In the data rows, the value 50 means zero.
Some points, one per row:
52 48 85 52 29 38 49 32 50 34 42 44 52 39 45  5 42 35 31 48 49 48 51 32
47 42 44 62 39 40 45 86 61 33 20 44 47 35 60 89 50 99 23 44 39 46 80 44
48 43 39 40 46 39 41 56 49 38 99 54 48 32 62 24 47 42 57 49 44 45 42 36
50 43 44 35 40 41 50 32 65 49 42 42 48 82 47 12 50 34 98 86 43 45 43 43
48 43 82 57 31 46 43 32 45 36 25 43 48 34 74 77 43 37 25 53 40 50 51 33
47 69 40 41 33 39 59 38 75 99 99 49 46 87 45 53 47 74 99 49 99 49 99 32
49 43 45 34 31 39 49 39 43 55 24 43 57 43 46 38 45 44 38 48 48 44 44 49
51 57 47 36 56 39 44 56 49 33 25 48 52 37 40 32 43 55 28 43 45 53 47 42
45 42 42 36 99 99 79 38 42 35 33 45 49 99 42 12 48 39 41 49 76 45 50 32
49 41 88 44 84 40 44 32 45 35 93 59 47 39 59  6 69 99 24 45 44 48 44 68
46 50 99 63 99 50 51 34 51 39 99 53 45 37 45 12 99 33 22 51 44 52 50 99
56 48 37 73 65 52 44 34 46 38 51 56 48 96 43  9 51 36 28 50 42 68 54 67
52 41 58 41 99 41 45 33 51 34 66 55 47 36 86 12 42 35 44 53 44 51 54 73
45 42 41 56 39 43 48 99 47 37 23 52 48 34 45 99 47 74 26 45 45 54 44 51
52 44 38 38 38 42 47 34 47 98 68 45 46 50 45  7 44 40 99 54 40 46 48 54
47 42 47 63 50 47 46 32 44 37 44 50 51 37 41  6 78 90 21 45 44 49 45 83
50 48 40 36 36 40 43 40 43 32 87 44 53 36 46 31 43 59 25 45 44 48 45 50
44 43 38 68 36 94 49 74 48 35 27 53 46 79 42 96 42 34 36 53 40 45 48 41
48 48 41 39 57 40 50 32 75 77 49 64 52 39 44 19 47 43 99 46 42 53 44 50
45 51 82 58 99 46 46 34 50 36 99 51 51 31 53  8 62 34 39 50 46 48 47 71
48 47 39 62 31 46 47 37 43 32 44 42 47 49 40 12 42 32 22 56 48 55 51 36
50 68 43 38 45 42 44 77 50 76 23 43 48 41 45 99 48 37 21 58 40 47 52 36
47 42 43 37 36 44 45 42 48 69 59 58 48 39 44 33 43 32 32 44 49 45 51 93
48 42 45 48 62 39 48 35 53 33 25 42 66 32 93  9 44 33 38 54 41 50 51 55
51 48 37 34 32 44 46 42 48 41 23 45 47 72 41  9 49 40 60 45 46 47 48 39
50 44 40 35 32 46 46 38 43 58 24 43 48 35 46  8 44 50 23 46 41 45 51 57
54 81 39 42 59 81 79 31 43 35 30 43 51 44 44 74 47 34 26 47 57 50 48 33
44 46 46 54 30 44 46 42 57 33 97 58 47 36 41 16 48 91 78 45 49 52 46 43
54 58 50 36 57 39 44 37 80 99 41 46 53 34 43 99 50 33 70 55 99 47 47 38
54 43 96 99 99 39 49 89 50 42 32 44 52 40 60 62 99 45 24 47 46 49 53 93
54 49 99 75 30 43 45 55 49 32 53 46 53 40 42 15 62 53 24 51 39 49 48 62
Then 11 other points, each followed by its number:
50 44 44 46 31 59 44 76 46 34 25 50 53 42 48 86 42 36 22 51 39 47 47 73 0
51 40 42 65 29 89 47 37 45 34 22 42 46 46 45 99 42 35 92 48 42 52 47 34 1
47 42 42 35 34 44 50 99 43 59 23 53 47 36 47 99 46 62 30 44 40 49 50 49 2
51 42 48 44 66 42 46 55 44 36 31 43 66 34 99 37 53 44 28 54 48 45 47 77 3
51 61 60 95 55 43 49 60 45 34 80 45 50 35 41 67 44 35 24 49 41 53 51 43 4
55 78 40 36 75 54 86 39 55 93 53 75 52 35 42 99 51 36 99 47 74 47 47 33 5
45 41 42 61 35 45 47 42 49 32 23 43 46 33 64 78 43 99 26 45 42 45 47 51 6
52 91 40 35 50 49 97 34 75 84 33 69 53 49 41 99 46 33 99 47 90 46 53 33 7
53 99 46 33 63 57 60 34 42 99 29 45 46 52 42 99 55 41 99 48 96 47 46 33 8
48 48 53 34 30 40 41 36 44 58 83 42 52 35 43 20 43 43 82 52 76 49 46 39 9
50 99 44 35 44 39 63 39 99 99 23 42 48 67 41 70 55 39 69 46 90 46 47 33 10
Which two of these numbered points are nearest to each point below, looking only along the 4 directions in which the first points spread most? Their numbers follow each, nearest first.
49 42 38 34 37 41 44 94 43 70 23 47 58 34 52 99 43 50 38 51 44 50 44 47 > 2 0
53 42 38 34 34 41 47 89 54 83 25 45 46 40 57 96 45 36 29 48 40 48 46 53 > 2 0
54 98 45 33 70 99 99 36 58 99 23 66 56 99 45 70 44 39 99 47 99 47 49 33 > 8 7
48 44 42 34 53 45 40 32 99 99 33 54 52 99 42 27 48 33 99 48 90 53 44 34 > 10 7
55 47 41 42 64 41 47 34 51 95 29 43 45 33 76 90 46 39 26 63 61 47 45 31 > 1 0
50 40 46 34 54 39 46 33 63 87 38 60 49 53 48  9 48 33 99 45 40 49 44 59 > 9 10
Here are 11 other points, each followed by its number:
86 48 57 82 71 48 62 41 43 37 96 79 51 99 43 12 50 41 92 54 43 49 49 56 0
49 44 53 36 31 42 42 50 44 37 99 42 47 34 40 13 43 54 32 48 42 50 45 46 1
53 58 56 52 50 44 43 72 48 37 68 45 56 36 41 60 42 34 25 52 42 49 47 41 2
46 49 38 35 33 45 51 42 43 34 47 47 47 50 42 10 44 80 27 49 41 47 48 53 3
48 53 38 35 37 38 43 33 92 99 23 44 47 32 57 99 47 32 66 51 47 43 59 33 4
49 44 55 86 34 84 44 45 45 38 22 46 50 40 41 37 53 35 22 45 43 49 50 59 5
46 40 39 44 41 43 49 51 41 42 56 45 46 42 41  7 41 65 40 49 39 44 45 53 6
46 45 38 43 93 70 89 42 47 33 70 63 47 99 41 11 42 35 99 49 71 57 50 46 7
50 41 39 41 30 44 49 57 44 62 41 47 46 37 45 14 44 46 49 44 40 52 50 35 8
47 45 40 35 31 38 43 63 44 95 27 42 76 37 45 99 46 52 76 46 41 47 50 51 9
48 40 42 49 36 49 44 33 51 32 28 43 45 47 42 29 45 97 43 43 41 49 54 32 10
The same question for these:
46 43 72 90 31 81 42 36 43 36 23 41 46 64 43 40 56 40 30 47 41 50 47 67 > 5 2
45 41 43 41 77 38 41 33 50 34 73 50 56 38 41 82 48 57 25 44 45 46 46 78 > 2 5
50 44 45 35 82 41 44 30 57 81 27 57 50 58 41 26 52 34 84 45 46 45 43 44 > 7 0
51 43 42 71 33 82 56 33 47 35 21 45 47 99 45 24 49 34 97 55 49 47 46 35 > 7 8
54 42 37 45 99 76 43 34 45 35 22 45 48 40 65 39 42 32 25 42 66 44 50 45 > 5 2
51 47 37 36 99 47 44 46 45 35 23 65 56 40 99 29 48 32 22 52 49 54 47 58 > 5 2
